Each row is where one point has got to under a steady rotation. How many steps took it there?
The counts run from 0 to 623.
[121 170 111 164  95 150 119 112 122 127 125 160 152  66 114 157 137  93
  92 119 162 127 125 141 149 168 137 121 126 111 144 167 178 117  99 105
 112 152 132 159 113 166 120 103 120 135 108 132 142 159 137  92 106 164
 154 108 123 129 106 100 125 146 158 185  89 151 151 140 156 135 137 100
 143  84  67]
449
[ 75 153 106  88 167 144 152 114 100 142 131 142 147 114 116 157 144 106
  81  76 107 133 145 106 139 149 126 117 112 120 103 142 150 169 155 114
 148 109 117  89 122 136 145 147 153 151  98 118 140 151 142 150 112 157
 166 142  89 128 134 140  95  58 105 122 123 149 220 126 112 156 163 151
 123 120 130]
421
[104 101  97 139 104 160 127  76 134 113 163 111  69 138  72  97 126  96
 130 130 170 137  99 141  68 148 129 155 157 122 141 120 130 140  97 126
 130 144 118 163 117 114 138  83 182 127 130  89 147 150 176 105 134 142
  57 161 147 167 124 169 142 126 125 140 108 110 118 135 137 128 126 111
 158 126  95]
371
[100 153 130 166 119 100 148  99 156 103 129 162 184 129 142 126 108  96
 106 116 182 131 113 120 146 150 157 113 152  78 131 157 135 109  96  95
 112 153 123 182 102 117 137 122 109 108 197  92 107 146  96 138 132 129
 150 155 104 154 135 140 114 109 133 136 133 134 129 197 119 106 148 151
 162 132 154]
618
[155 101 143 107  87 144 110 107 146 137 140 109 129 161 124  61 137 123
 139 171 187 122  91 161 145 129 101 115 101 117 117 142 132 130 138 158
  87 101 116 127 179 125 149  67 103 100 129 134 131 177 177  82 125 126
 144 117 150 115 130 110 131 152  66 112  92  96 125  88 145 120  95 150
 143 137 128]
506
[127 129  98 131  88 162 116  80 119 141 140 152 120 111  76 180 102  70
 113 111 148 146 148 111 151 152 143 126 181  95 148 115 155 148  63  83
 173 142 116 126 124 124 132  89  99 122 106 114 140 193 136 115 144 135
  77 133 115 145 137 148 133  94 149 133 106 134 103 152 150 117 150 118
 140 110  72]
228
[120 133 110 149 156 158 145 107 116 131 142 160 133  65 109 141 113  96
 126  80 131 168 115 111  88 183 122 141 170  83 146 141 107 131 111 129
 156 180 101 143  84 161 156 127 163 152 164 132 139 142 138 106 124 147
  99 153 105 150 136 139  94 133 118 123 127 127 117 165 132 186 148  87
 129 126  80]
594
[ 79 133 130 137  71 134 184 144 108 118  97 141 161 141 115 175 131 133
  56 131 154 131 166 133 144 125 167 120 133 127 136 147 132 143  87  92
 117 126 119 136 125 119  99 126  74 172 131 118  85 185 112  94 102 138
 186  92 102 159 115 109 123 132 141 142 114 148 155 154 134 102 174 133
 141 128 113]
263
[118 109 110 100 148  81 104  78 145 125 164 122  91 158 119  45 166 134
 137 171 139 127 112 125  97 128 121 127 136 119 117 115 130 133 147 157
 146 111 154 134 144 108 138 125 135  89 143 103 136 170 175 142 169 148
  64 146 144 113 120 160 113  80  62 106 139 116 154  98 141 133 112 155
 124 147 155]
353
[115 136 160 107  79 177 140 127 126 138 111 175 118 126 141  96 146 132
 123 131 142 115 131 157 180 144 133  71 109 127 126 140 120 150 112 129
 109 155  99  87 190 139 114 134  82 145 137 147 100 206 136 121 107 148
 131 119 127  83 136 119 111 132  85  89 118 140 206 130 125 175 112 113
 127 157 140]
287
[ 85 115 107 120  98  76 170 107 136 127 156  99 101 140 111  91 148 103
 122 118 113 164  89 100 139 139 192 142 170 116 130 157  99  99 120 128
 132 128 126 137 132  52 143 143 139  92 119 123  92 147  99 160 138 121
 112 142 121 107 166 119 149 137 148 161 165 120 117 157 135 111 123 154
 186 114 143]
180
[105 147 102 130  99 153 113  60 129 139 156 154  91 121  74  86 126  73
 106 116 172 109  74 146 147 140 132 121 126 126 122 106 168 151  90 125
 135 121 111 168 152  96 152 105 166 136 126 100 123 128 166 126 124 145
  76 158 149 147 140 145 130 117 119 129 101  99 112 114 122  94 133 141
 162  91 113]
7
[ 86 100 125 117 124 115 174 102 107 132 124 137 153 155 105 155 114  69
 108  98 110 151 102 124 117 146 170 138 141 123 132 107  86 139 105 140
 165  95  94 107  91 106 154 138 139 153 126  99 126 184 111 156 127 109
 157 160  56 192 143 117 115  81 160 151 152 150 137 154 113 145 179 153
 160 145 146]
404
[131 167 121 132 131  93 133  92 126 128 120 166 165  93 169 135 158 102
 129 132 139 133 133 106 199 161 136 122 121  75 125 163 143  68 132 115
 132 133 110 115 123 123 120 156  84 110 127 129 118 160  90 149 136 145
 157 103 101  72 144  90  77 153 146 172 118 151 131 109 143 154 128 126
 123  86 117]
461
[126 129 134  94 102  93 139 120 151 147 133 156 159 125 156 126 140 149
 105 137 147 123 163 119 174 140 128 115 131 116 123 161 167 139 144 105
 115 132 146 102 171 145 100 126  51  90 121 132 137 193 137 119 135 160
 166  91  93  61 146 107  90 104  76 126 109 129 189 115 157 116 143 136
 121 137 123]
280
[160 103 131 131 162 135 143 129 122 124 126 133 165 116 145 136 145 136
 140 159 164 164 165 115 112 163  70 137 124  62 118 174 122  91 150 119
  96 140 128 128  84 165 117 108  68 149 147 147 146 173 147  82 139 137
 147  96 120 121 128  96  74 159 111 131 104 112 117  97 144 181 136 115
 103 132  75]
95
[135 166 117 137 145 104 122  95 110 133 116 177 149 103 136 123 165  78
  98 154 136 119 170 114 174 140 109  92 140  69 124 143 169  71 105 101
 137 137 137 125  99 142 110 145  56 145 131 142 121 186 111 149 115 148
 115 100 121 106 122 100  85 123 162 177 117 146 127 103 141 156 130 120
 100 103  91]
457
[137 157 151 120 137 128 168 119 103 148 105 160 175 105 155 109 167 119
 124 135 150 146 125 114 193 153 136  99 107  66 110 160 108  82 145 125
 108 132  97 131 129 125 140 137  73 166 167 169  87 153  96 134 109 136
 151  95 130 117 149  89  93 159 126 129 134 124 113 118  99 181 144 131
 123 122 132]
464
[133 156 120 134 161 110 125 102 121 139 118 169 169 116 142 109 168 105
 113 154 158 125 159 110 173 136 121  97 130  37 116 157 175  69 125  90
 110 129 137 155  89 147 119 111  50 144 152 153 123 171 125 128 119 148
 119  89 133 132 137 104  88 124 147 161 113 119 109 106 127 146 130 134
 109  99  90]
458
[ 89 133  96  92 118 155 129  66 124 127 156 139 113 123 118 153 135  89
 138  85 151 125 117 113 152 171 142 135 108 129 111 128 143 154 148  99
 133 107  97 124 172  99 154 130 182 113 102  86 158 152 166 181 152 138
 112 170 130 109 137 160 136  91 102 133 107 128 175 100 112 130 142 161
 170  93 163]
214
[120  96 125 166  83  66 144 125 139  85 135 100 121 174 136  73 139 127
 114 190 171 149 105 108 133 119 164 147 152 137 142 135 116 122  80 165
 125 145 148 134 121  98 117 130 128  74 146  91  87 144  93 129 139 113
 127 125 124 104 140 143 108 170 129 131 133 152 131 155 154  63 118 151
 127 142 140]
332
[111  99 120 136 143 187 134  63 156 127 162 158 108 138 108 112  98  85
 136  94 133 123  94 167 105 156  88 139 121 109 129 113 132 130 110 116
 129 137  98 119 127 113 151 123 172 129 140  72 168 180 177 133 138 121
  95 186  92 149 147 153 109 101 113 151 112 109 159 120 131 182 130 138
 143 147 134]
582
[123 172 119 157 100 164 124  93 109 124 130 186 142  62 119 153 138 109
 109 113 154 116 108 161 134 188 126 126 122 111 142 145 152 101 100 119
 119 143 100 161 112 156 123 126 142 156 121 123 149 155 147 101 119 165
 148 118 124 134  96 107 106 143 139 166  85 144 148 130 139 160 158  73
 143  81  79]
448
[127 139 150 112  95 163 135 154 128 135 106 136 150 115 149 107 146 126
 117 120 155 132 133 129 189 131 132  75 115 132 129 175 138 157 135 125
  91 150 117  88 194 153 120 107  86 110 132 149 102 189 119 104  93 132
 151 110 129  71 137 116 121 141  71  84 123 139 196 139 131 162 108 131
 121 150 119]
286
[ 88 129  99 133 131 108 149 106  89  93 134  96 150 145 105 124 139  89
  97 137 155 161  86  98 110 133 151 160 123 146 122 118 108 172 115 165
 157 104 118 124  85 108 177 126 200 122 106  90  93 105 103 145 131 127
 154 180 123 187 114 160 117 117 143 133 127 167 129 148 116  88 133 177
 144 117 128]
191
[ 54 125 104 123 155 113 171 104 116 110 151 104  73 137 115 145 156  93
 127 108 111 145 154  86 122 142 176 129 167  89 137 158 113 107 128  91
 151 147 122 119  92  72 121 141 150 137 124 125 114 181 110 170 133 125
  68 159 134 125 147 143 158 108 164 153 159 134 162 144 113 156 131 141
 161 113 141]
392
[107 127 152  98 166 110 166 123 113 144 144 134 113 137 137  37 167 155
  88 143 127 132 110 142 112 110  91 118 100 144  89 152 121 156 165 173
 118 131 129  92 163 136 126 148 132 141 138 125  98 142 156 129 100 158
 132 125 123 106 126 119  85 123  64 102 139 114 208 119 128 158 110 135
 107 165 148]
135
[ 97 115 162 171 116 135 159 126 128  75 110 129 118 164 163 105 144 109
 101 167 137 123 138 146 154 132 127 125 111 118 125 153 117  95  95 135
 100 157 111  76 120 101  98 163 110 143 147  89  95 175  93 147  92 117
 146 128  97 101 127 116 103 182 166 160 135 145 203 123 133 147 114 141
 115 143 153]
110
[ 76 147 110 111 129 136 136  75  98 109 137 119 124 116 133 157 170  95
 144 120 154 144 115  90 170 185 171 154 111  95 113 157 119 100 156 112
 130 105  92 130 113  66 157 137 153 147 101 115 119 145 119 174 137 128
 137 144 146 113 140 116 143 146 150 168 108 131 116  80  91 138 148 147
 175  68 147]
32
[127 101 169 151 110 101 162 123 120 110 114 143 160 166 149  77 134 142
  94 182 145 145  96 163  92 131 112 137 108 132 124 120  88 111 103 183
 112 118 104 125 101 141 120 155 111 159 173 106 106 177 122 104 110 136
 178 122  85 166 103  97  72 156 118 130 128 143 156 136 135 145 155 135
 109 173 143]
118
[133 139  94 143 121 171 127  74  99 121 127 170 132  74 102 202 114  99
 135  95 156 154 132 105 137 202 146 144 148  94 141 112 126 139  96 117
 175 152  96 133 108 135 146 131 156 138 136 120 132 146 135 126 160 142
  93 159 129 135 129 148  81 124 122 121 102 145 107 116 125 145 159 107
 134  81  78]
231
[109 100 150 168  89  94 162 123 148  87 128 126 144 163 160 106 132 137
  86 179 146 131 106 167 120 127 132 155 124 152 125 142 118 109 101 150
  95 132 129 111 111 116  97 153 109 118 138  79 118 177 110 120 119 127
 190 121  81 120 118 101  85 174 158 186 117 151 178 134 160 101 135 141
 131 146 139]
115
[114 126 115 122 200  95 118  93 104 136 160 116  95 137 120  55 175  62
 128 157 116 155 114  91 112 131 122 118 141  89 110 130 116  96 137 161
 162 114 137 108  85 123 156 132 154 134 127 146  98 148 115 165 134 131
  85 149 127 137 150 129 103 122 137 155 150 128 123 100 116 174  82 129
 120 130 110]
170
[ 95 145  86 154 164 146 155 128 119 128 142 126 124  86 101 141 125  83
  94  92 128 163 164  89 106 141 119 127 180  91 133 180 153 143 120  84
 150 177 136 125  77 159 133 116 128 129 126 130 117 138 111 117 101 139
  96 136 110 137 137 142 115 119 148 146 146 138 144 189 147 154 126 109
 129 123  58]
597
[148 107 141 123  68 202 149 124 115 114 106 146 147  99 130 188 107 139
 139 103 165 144 121 153 150 186 134 133 113 126 143 126 111 162  96 138
 113 160  72  96 164 143 131 119 134 127 123 112 135 182 157  87 128 136
 136 129 114  99 129 121 113 164  95  99  96 139 167 115 136 166 150  91
 137 123 104]
79
[105 148 141  91 147 169 119 108 120 161 125 148 174 114 125 127 129  89
 131  99 158 127 116 131 142 141 115  62  94  77 117 148 149 143 151 107
 119 101 103 132 138 177 144  83 108 129 142 130 155 196 160 120 127 134
 139 147 112 145 109 132 126  54  83 105 110 128 172 140  99 190 142 151
 147 153 146]
429
[135 104 153 158 119  80 157 154 115 116 104 124 160 139 140  94 129 141
  89 169 117 166 112 128  95 129 132 113 132 150 140 129 100 144 103 190
 153 142 140  93 107 171 115 149 109 123 140 128  86 164 105 107 121 137
 180 118  82 142 108 121  84 138 109 101 139 175 172 162 150 138 125 124
  93 180 114]
122
